(in the rows, 128 means zero)
Each path is a new rotation, seen through one point. The rows after it are directions, each followed by how far the rotation turns it, in degrees a step (0 if it stays put).
Each turn is a multiple of 5 degrees from 10 to 175, or 0.
Rotation 1:
[126 135 122 134 123 133 118 123 121 132 110 121 133 137 128 124 128 129
 124 126 130 128]
[124 135 123 135 125 134 119 123 122 130 109 121 132 137 129 121 128 129
 125 126 128 128]
[123 134 124 137 127 134 119 124 123 127 111 121 130 138 128 118 130 130
 128 127 127 128]
[124 135 124 138 127 134 119 125 122 126 113 123 129 138 127 118 131 130
 131 129 125 127]
[125 136 124 139 126 134 117 126 121 125 115 125 129 139 124 120 132 130
 134 132 126 126]
[126 136 124 137 124 134 115 126 121 126 117 126 130 139 121 123 133 128
 134 133 127 125]
[127 136 124 135 123 135 114 125 121 125 117 125 130 140 119 126 131 125
 132 132 128 125]
[126 133 124 132 122 135 113 124 121 125 117 124 129 140 119 127 129 122
 129 130 129 124]
[124 130 124 131 124 136 114 122 120 124 116 123 129 140 120 126 127 120
 126 129 128 125]
[122 127 123 131 127 135 115 122 120 123 115 123 129 139 123 125 126 120
 126 130 126 124]
[121 125 122 132 130 133 115 123 118 123 115 124 129 138 126 124 125 122
 127 132 124 124]
Directions:
[128 127 129 125 126 131 129 126 130 128 126 125 128 129 127 129 125 125
 123 123 130 129] | 45
[123 129 130 129 125 124 126 129 128 129 128 129 128 126 128 127 132 124
 126 128 127 133] | 0
[129 130 126 129 127 126 130 128 128 133 125 127 131 126 133 127 128 133
 126 126 129 130] | 20
Rotation 2:
[139 127 134 131 123 125 130 123 141 136 136 129 133 132 137 126 132 121
 119 115 126 133]
[136 134 139 129 127 124 132 124 131 138 134 131 122 139 142 125 132 123
 126 120 129 137]
[134 131 134 133 127 124 132 122 144 132 135 127 132 134 137 130 130 119
 121 118 126 138]
[129 137 141 130 132 120 133 123 134 136 133 131 124 140 139 127 132 126
 125 123 127 139]
[129 134 134 130 130 122 134 123 145 129 135 128 135 134 135 130 133 125
 120 118 123 137]
[128 135 141 128 131 118 133 124 133 135 133 134 129 139 137 125 137 133
 122 122 125 135]
[133 132 134 127 126 123 134 126 143 129 136 131 136 132 135 127 138 129
 118 115 123 132]
[134 131 141 127 126 120 131 124 131 138 133 136 128 138 138 122 137 132
 122 118 126 131]
[139 130 133 127 122 127 133 127 141 132 136 130 132 131 138 126 136 124
 120 113 125 131]
[137 130 140 130 125 122 129 122 131 141 134 133 125 138 139 123 133 125
 124 119 128 133]
[137 133 133 130 125 128 133 125 141 132 137 126 129 133 140 129 132 118
 122 116 126 136]
Directions:
[128 132 129 125 129 129 130 131 124 127 128 129 123 130 131 127 130 130
 131 129 129 129] | 175
[133 126 127 130 125 131 126 127 127 131 129 126 124 128 130 128 125 122
 130 127 130 128] | 40
Rotation 3:
[128 126 129 133 123 125 121 126 120 127 131 135 126 120 131 134 139 145
 139 136 130 128]
[123 128 128 133 122 131 119 119 122 127 122 125 120 124 133 134 128 140
 138 140 131 136]
[127 123 128 132 122 133 116 126 121 126 122 132 123 126 139 137 115 138
 133 135 127 124]
[131 126 130 132 127 128 120 125 125 128 124 143 130 126 135 137 126 142
 142 129 133 123]
[127 128 127 132 125 134 122 119 129 130 121 132 132 125 136 129 131 136
 146 136 139 132]
[132 123 127 129 119 142 118 127 124 124 123 125 130 126 142 130 127 132
 138 138 132 125]
[138 122 135 125 125 135 123 133 119 125 123 134 128 123 136 137 132 138
 137 134 133 120]
[131 120 133 129 127 130 127 123 121 133 122 132 130 117 132 133 135 141
 136 137 138 132]
[127 119 127 134 117 130 119 118 122 129 127 123 130 119 139 133 132 137
 131 139 128 129]
[133 126 134 133 119 129 120 123 121 122 122 127 123 126 136 143 130 140
 134 132 124 123]
[131 124 136 131 128 128 127 118 123 130 115 134 125 125 133 141 123 140
 137 131 134 130]
Directions:
[130 128 131 126 129 131 128 132 126 126 124 127 124 130 127 131 123 127
 126 128 128 127] | 95
Rotation 4:
[111 117 126 126 133 129 131 132 124 129 123 128 135 135 129 123 137 135
 133 139 130 133]
[126 123 139 118 123 127 131 128 123 126 118 128 137 146 129 124 133 127
 133 129 125 120]
[121 123 135 113 131 135 132 133 115 132 134 126 134 127 128 123 134 119
 127 133 118 127]
[116 110 121 117 130 131 129 125 129 134 129 127 139 137 131 133 129 127
 128 130 125 132]
[127 120 136 118 128 121 135 125 119 122 124 141 140 136 129 133 126 124
 135 131 125 132]
[115 123 135 121 123 126 136 122 116 133 134 131 130 125 132 124 137 128
 132 140 127 132]
[121 119 120 123 121 132 126 122 125 128 126 133 131 146 134 122 138 126
 131 134 121 130]
[119 130 132 121 132 126 130 138 118 125 122 133 136 138 127 129 127 124
 136 138 115 130]
[113 122 135 114 125 130 134 124 122 135 124 117 132 130 131 127 129 132
 136 128 122 131]
[130 116 124 112 131 135 132 124 121 119 128 132 136 137 131 121 135 127
 133 124 124 133]
[116 118 132 123 139 125 134 135 122 125 129 133 139 131 128 128 135 127
 130 140 132 131]
Directions:
[128 128 126 123 130 129 128 128 129 129 128 125 129 126 128 132 122 127
 129 124 124 130] | 70
Rotation 5:
[131 128 131 137 130 121 119 130 135 132 133 123 131 133 111 127 134 118
 134 134 123 129]
[127 128 139 134 121 125 122 121 133 135 135 116 132 132 115 132 130 120
 135 131 127 125]
[127 130 139 136 134 127 123 121 135 132 132 122 135 135 118 130 124 120
 136 133 119 134]
[124 127 136 136 124 128 124 126 133 126 128 118 132 134 108 124 126 123
 130 134 119 127]
[129 133 141 134 127 130 126 129 130 130 126 111 134 135 120 128 131 119
 136 135 122 128]
[131 129 131 137 133 123 120 132 134 131 130 121 131 134 113 126 135 118
 135 136 121 131]
[128 128 137 134 120 123 121 125 133 134 135 116 131 132 113 131 133 120
 134 132 128 124]
[129 130 139 135 133 126 123 121 135 135 134 122 134 134 119 132 127 118
 137 132 122 133]
[124 126 135 137 126 127 122 124 135 128 130 122 133 134 108 125 124 123
 130 133 119 128]
[127 132 142 134 125 131 127 126 131 129 126 111 134 135 119 127 128 121
 135 135 122 128]
[131 130 133 137 134 125 122 133 133 129 128 120 133 135 115 125 133 118
 135 136 119 132]
Directions:
[129 130 127 128 129 130 129 134 126 125 123 124 128 129 128 125 131 128
 128 130 127 128] | 65
[127 129 132 126 122 130 130 126 126 129 128 123 128 127 130 130 128 129
 128 127 131 124] | 140
